In the data rows, 128 means zero.
Here are some points, one per row:
[127 128 110 149 132 137  98 121 122 121 116 116 153  84  95  90 144 162
 103 192  98 111 187 105 150 157 140 114  93 107 116 163]
[137 120 121 110 108 111 130 109 131 140 144 137 112 117 138 134 136  99
 102 114 142 126 119 135 133 127 103 100 114 127 112 114]
[106 126 110 152 142 122  94 128 133 101 129 116 116  97 130 112 109 147
 146 164 114 127 131 116 124 138 161  95 129 113 136 161]
[127 114 125 140 117 125 119 120 133 115 106 149 116 132 121 126 124 158
 116 126 120 121 114 139 139 152 130 126 120 120 137 157]
[119 126 120 152 126 135 103 112 129 125 100 109 135 112 101 107 131 161
 138 165 122 119 153 101 128 156 131 118 102 119 151 176]
[154 137 141 105 129 125 130 123 140 160 107 145 106 177 121 144 120 130
 140 115 104 131 101 143 106 131 123 102 113 108 150 117]
[ 99  93 146  72  97 178 214 122  91 100 158 107 145 104 113 102  87  93
 106 171 190 102 147 100 156 103 165 131 181 184 107 107]
[136 138 127 119 123 127 127 134 137 145 113 144 118 158 124 143 127 125
 138 131 109 143 109 155 123 108 117 126 121 115 163 113]
[163 148 191  88 162 120 122 143 135 187 111 145  89 217 127 165 125 107
 179 113 107 178 118 173 139  86 121 120 110 109 220 123]
[106 136 126 121 121 113  82 185 167 213 125 123 159 226  85 202 157  91
 106 100 161  89 148 155 102  93 133  95 117 132  79 100]
[137 115 131 182 158 129 150 111  87 120 169 114  96  87 132 106  99  64
 115 147  69 126  89 101 155  68 226 188 202 100  70 146]
[147 140 127 120 114 122 110 119 141 110 130 150 128 124 130 128 113 127
 122 126 120 132 115 146 113 103 111 134 127 126 122 117]
[138 142 136 122 120 116 116 149 152 165 101 153 111 170 112 168 118 108
 106 142 124 121  96 163 118 114 107 111 124 126 114 110]
[171 147 152 108 122 108  91 106 150 100 153 159 125 137 120 131 106 109
 115 117 105 124 116 142 110 121 119 121 121 119 108 103]
[139 126 121 163 120 169 119 116 113 161 124 110 192 163 135 186  97 205
 100 158 115 130 206 149 159 198  94 130 131 115 156 225]
[ 99 120 131 118 180  87  86 120  88 205 103 103 175 162 179 120 205 117
 181 133  82 133 169  80 105 107 111  64 133 104 191 115]
[183 154 170 152 117 128  88 125 144  99 124 179 121  77 116  93 115 157
 118  66 110 101  84 152 204 210 172  69 185  88  81 189]
[116 113 112 118 136 139 149 126 129 102 135 131 142 118 139 126 144 127
 132 151 139 139 119 126 104 120 129 140 132 145 128 119]
[122 111 127 113 165 136 165 148 118  88 121 123 176 102 169 117 180 109
 177 159 157 151 133 119 113 119 112 159 112 139 123 118]
[137 152 105 102 137 130 164 118 119 102 157 124 107 114 127 106 108 113
  90  83 142 129 118 103 104 113 166 177 169 166 120 105]
[105 116 126 111 195 103 163 188  88  86 128 110 179  85 182  78 187  94
 177 100 168 154 104 109 127 108  95 170  89 147 118 101]
[102 119 133 139 127 147 127 111 154 121 117 149 107 139 126 156 129 164
 124 117 114 130 134 157 155 166 107 130 123 121 116 164]
[118 127 107 129 112 152 112 117 127 124 110 123 138 109 115 134 113 157
 128 145 110 129 154 125 157 155 122 126 112 116 114 139]
[108 128 116 120 145 136 152 101 112 120 132 107 115 108 152 117 103 125
 135 142 132 145 104 136 101 114 155 166 149 137 108 109]
[117 126 114 144 115 138 119 119 129 130 116 133 131 141 124 133 117 165
 120 138 117 122 135 136 137 154 118 130 116 120 144 160]
[105 108 128 112 105 147  95 211 175 255  97  93 187 212  88 228 170  79
  92  80 191 109 215 195 112  85 127  90 114 163  58 105]
[119 126 108 118 113 121 138 125 128 129 130 125 134 127 147 128 154 123
 135 118 139 129 121 121 113 109 116 121 108 129 120 123]
[123 117 116 115 109 117 120 121 140 151 119 130 132 148 118 144 141 135
 116 123 121 119 121 145 118 138 122 127 118 113 135 106]
[159 146 143 119 139 131  99 134 124 122 135 142  90 125 163 123 137 103
 153 116 143 141 120 128 122 100 103 150 107 112 126 113]
[135 129 110 109 112 120 161 135 144 150 154 133 117  92 110 142 133 108
 111  93 176 114 135 141 143  91  91  81 111 158 109 116]
[130 141 118 112 116 133 139 116 132 115 134 137 121 109 120 121 124 126
 108 116 134 141 114 122 119 113 139 164 150 150 131 119]
[144 113 142 147 129 123  99 119 111 118 122 147 124  90 109 127 120 153
 133 135 125 144  93 107 134 144 157 125 141 111 125 167]
[144 149 130 126 122 126 118 158 143 143 115 146 111 162 131 145 132 116
 141 133 113 142 111 153 124 108 122 140 118 114 158 108]
[148 125 145 149 116 115 116 113 134  92  97 147 122 131 119 125 130 158
 108 107 120 118  99 141 142 163 142 110 132 115 132 172]
[109 112 103 118 125 136 113 138 156 172 113 130 148 147 110 164 118 115
 119 107 143 124 150 156 150 146 117 122 116 131 119  90]
[142 158 112 110 123 126 177 210 171 126 146 101 131  59  97 140 111  98
 106  93 194  69  93 141  96 104  86 105 120 219 113  96]
[140 157 122 118 132 111 138 130 125 106 140 138 113 111 140 120 103 121
 136 104 138 144 122 108 108 111 135 176 148 148 113 111]
[116 124 130 159 106 132 121 114 117 131 120 120 138 149 121 134 117 174
 128 139 120 115 140 141 120 164 111 128 119 124 174 188]
[113 121 130 150 120 127 121 118 121 114 114 139 115 134 107 126 124 161
 140 131 125 134 120 130 114 145 129 121 113 122 159 166]
[108 124 118 130 114 157 103 119 116 117 122 109 122  84 107 130 112 160
 119 154  99 119 185 108 180 194 132 112 112 109  94 146]
[124  99 115 106 171 130 171 134 132 100 126 126 176 111 161 104 154 113
 159 177 140 149 127 126 106 118 127 157 129 140 109 115]
[104 119 155 160 122 136 129 114 155 112 128 152 112 156 131 153 127 171
 107 104 118 118 117 167 138 172 114 125 124 118 163 195]
[125 132 114 142 111 141 132 110 114 115 135 135 121 110 116 128 134 112
 111 137 110 132 105 126 142 110 154 145 150 130 131 130]
[151 139 137 116 126 127 102 111 137 107 132 151 127 127 134 126 110 117
 140 118 109 135 117 138 117 104 115 144 118 110 137 112]
[132 105 124  99 116 103 128 114 103 178 150 129 125 129 153 126 154 122
 113 120 141 105 145 124 128 131 102  94 102 105  95  88]
[129 139 122 124 143 133 109 146 130  91 114 126 116 117 146 120 138 115
 161 114 125 148 122 116 124 114 114 165 112 123 155 110]
[122 118 123 136 119 138 123 114 136 124 105 144 108 136 127 134 124 166
 124 123 113 122 128 150 154 166 123 126 119 124 113 159]
[180 180 151 101 130  96 140 136 135 115 144 147 109  92 136  91  96 110
  96 100 140 144 129  95 109 111 137 222 166 189  94 100]
[108 133 109 127 116 138 142 142 129  98 128 126 140 119 133 117 140 126
 117 118 142 133 110 123 113 113 107 131 122 144 131 118]
[105  95 128  91 121 109 111 126 118 185 113 116 150 157 122 150 166 136
  98 121 125 111 153 132 110 147 113 123 125  89 129  98]
[122 130 116 151 153 149 160 108 134 104 128 128 159 115 144 121 144 116
 153 182 128 140 138 128  89 120 150 136 130 127 116 105]
[130 136 123 118 120 119 115 131 146 167 108 144 117 160 116 163 120 122
 119 135 131 119 111 165 131 142 116 120 114 134 106  99]
[122 116 143 152 116 127 122 111 123 114 115 138 116 137 113 129 126 164
 136 121 126 135 112 141 116 155 130 121 110 128 165 179]
[103 109 139 154 143 155 177 119 115  87 154 101 138  85 122 101 100 123
  74 231 120 111 200  96 179 115 188  67 155  91  82 141]
[118 120  98 128 133 118 132 162 121 134 107 138 161 133 144 130 155 118
 140 116 139 143 110 116 128 112 120 131 125 130 146 114]
[117 117 143 181 125 144 113 111 125 162 127 104 133 181 116 144  93 214
 102 134  98 104 204 143 176 255  98 114 112 122 136 242]
[121 122 105 118 120 118 114 138 112 167 114 122 164 152 125 137 168 132
 128 133 125 109 164 117  96 133 115 111 137  85 146  99]
[180 138 148 120 144 119 103 113 130 149 151 159  97 154 139 112 107 108
 148  90  90 119 104 124  93 127 111  90 101  88 126 106]
[116 136 111 122 140 124 130 128 121 105 120 119 125 109 153 126 133 121
 166 113 127 149 118 128 123 116 122 166 123 130 138 115]
[128  88 148 130 181 115  74 104  97 176 122  98 135 147 188 104 174 111
 189 106  84 143 128  87 107 100  98  72 118 114 179 108]
[148 143 131 113 114 123 120 107 141 126 125 147 128 141 115 139 112 126
 121 126 108 131 103 145 118 131 108 118 117 112 123 121]
[118 116 110 142 113 147 147 116 131 100 141 131 137 116 108 120 122 120
 125 169 136 134 156 114 169 123 146 101 144 135 127 112]
[125 138 106 131 108 141 141 107 120 117 134 129 123 117 112 123 128 128
 122 131 127 125 101 129 145 109 147 146 150 137 132 112]
[ 99 131 128 115 113 164 173  94 113 103 163  96  93 116  86 109 121 108
 114 136 152  94 112 101 173 104 173 140 181 175 120  92]
[116 127 120 127 179  98 145 108 122 109 124  93 106  95 165 125  90 109
 191 112 116 171 122 121 113 114 156 205 156 117 117  99]
[135 104 171 181 135 100 121 117 112 100 112 147  95 154  96 124 117 182
 130 107 121 118 114 130 121 196 143  98 102 121 169 224]
[140 148 112 123 134 103 142 160 141  92 141 121 103 119 146  96 123 113
 122 109 153 141 115 105 115 108 100 156 137 155 106 112]
[126 111 111 161 143 121  95 129 134 107 142 127 102 102 128 120 112 143
 154 156 120 130 110 111 129 131 165 108 143 112 130 156]
[ 97 137 158 108 123 113 165 193 116 150 129  83 163  91 186 141 201 104
 101  88 215 150  97  95 122 102 103 135  75 191  68 117]
[146 154 138 117 133 129 114 162 145 140 121 132 112 168 141 150 141 109
 160 123 112 152 116 149 129 116 125 153 114 110 171 104]
[164 180 146 109 105 120 144 132 163 113 145 153 119 100  85  93 116 108
 108  99 137 126 123  92 115 108 140 201 185 177 109 107]
[103 117 167 203 135 113 107 116  99 144 130 100 142 172  93 122  85 210
 140 142 126 103 165 122 117 212 105 102 117 115 212 255]
[137 140 148 114 103 123 122 145 150 187 116 125 128 193 123 167 142 113
 119 119 111 128  92 157 115 125 124 108 116 105 146  96]
[110 118 113 121 143 135 145 120 130 110 135 130 140 118 145 123 134 126
 153 151 134 141 108 126 108 119 138 153 131 135 120 117]
[140 107 137 117 151 113 111 108 100 159 151 114 119 125 175 113 166 110
 154 113 131 135 123 105 111 101  98  94 104  87 133  93]
[147 159 120 118 138 117 161 161 127  95 162 118  80 100 158  86  81  93
 100  77 181 135 120  82  92 104 124 173 164 188 103  99]
[112 103 114 134  96 138 137 130 108 100 149 100 107  94 109  98 118 155
 108 167  92 126 164 110 179 169 161  97 143  97  87 148]
[144 151 133 125 105 117 113 140 146  96 123 139 118 107 121 138 122 126
 118 132 134 130 122 153 114 110 105 149 130 154 129 113]
[120 104 145 154 111 188 207  91  99  95 147 116 168  98 105  91  88  81
 101 216 166  96 212 107 187  83 194  83 150 160 108  70]
[145 136 132 119 129 130 103 115 132 109 128 145 123 125 139 122 119 113
 146 116 111 139 119 135 117 108 114 143 115 109 145 111]
[118 112 117 112 124 122 125 129 125 160 122 124 150 160 131 138 147 142
 143 112  94 135 117 144 121 120 126 121 120 122 163 112]
[116 137 106 137 113 144 145 108 123 108 146 125 112 122 104 122 129 120
 122 136 132 115 104 117 151 108 152 136 160 144 135 105]
These points spread out most along one direction. Take the direction at right angles to it along which they spread out most. Go by this last direction. Where along it does each point below lie, from 0 to 99? 50 is the average, and the first point above lies past it. One standard deviation of the points above along it is 16.
[116 127 120 127 179  98 145 108 122 109 124  93 106  95 165 125  90 109
 191 112 116 171 122 121 113 114 156 205 156 117 117  99] 57
[180 138 148 120 144 119 103 113 130 149 151 159  97 154 139 112 107 108
 148  90  90 119 104 124  93 127 111  90 101  88 126 106] 36
[159 146 143 119 139 131  99 134 124 122 135 142  90 125 163 123 137 103
 153 116 143 141 120 128 122 100 103 150 107 112 126 113] 40
[140 157 122 118 132 111 138 130 125 106 140 138 113 111 140 120 103 121
 136 104 138 144 122 108 108 111 135 176 148 148 113 111] 54
[138 142 136 122 120 116 116 149 152 165 101 153 111 170 112 168 118 108
 106 142 124 121  96 163 118 114 107 111 124 126 114 110] 31
[118 116 110 142 113 147 147 116 131 100 141 131 137 116 108 120 122 120
 125 169 136 134 156 114 169 123 146 101 144 135 127 112] 65
[140 148 112 123 134 103 142 160 141  92 141 121 103 119 146  96 123 113
 122 109 153 141 115 105 115 108 100 156 137 155 106 112] 51
[132 105 124  99 116 103 128 114 103 178 150 129 125 129 153 126 154 122
 113 120 141 105 145 124 128 131 102  94 102 105  95  88] 37
[125 138 106 131 108 141 141 107 120 117 134 129 123 117 112 123 128 128
 122 131 127 125 101 129 145 109 147 146 150 137 132 112] 58
[163 148 191  88 162 120 122 143 135 187 111 145  89 217 127 165 125 107
 179 113 107 178 118 173 139  86 121 120 110 109 220 123] 16
[116 137 106 137 113 144 145 108 123 108 146 125 112 122 104 122 129 120
 122 136 132 115 104 117 151 108 152 136 160 144 135 105] 61
[137 140 148 114 103 123 122 145 150 187 116 125 128 193 123 167 142 113
 119 119 111 128  92 157 115 125 124 108 116 105 146  96] 23
[110 118 113 121 143 135 145 120 130 110 135 130 140 118 145 123 134 126
 153 151 134 141 108 126 108 119 138 153 131 135 120 117] 54
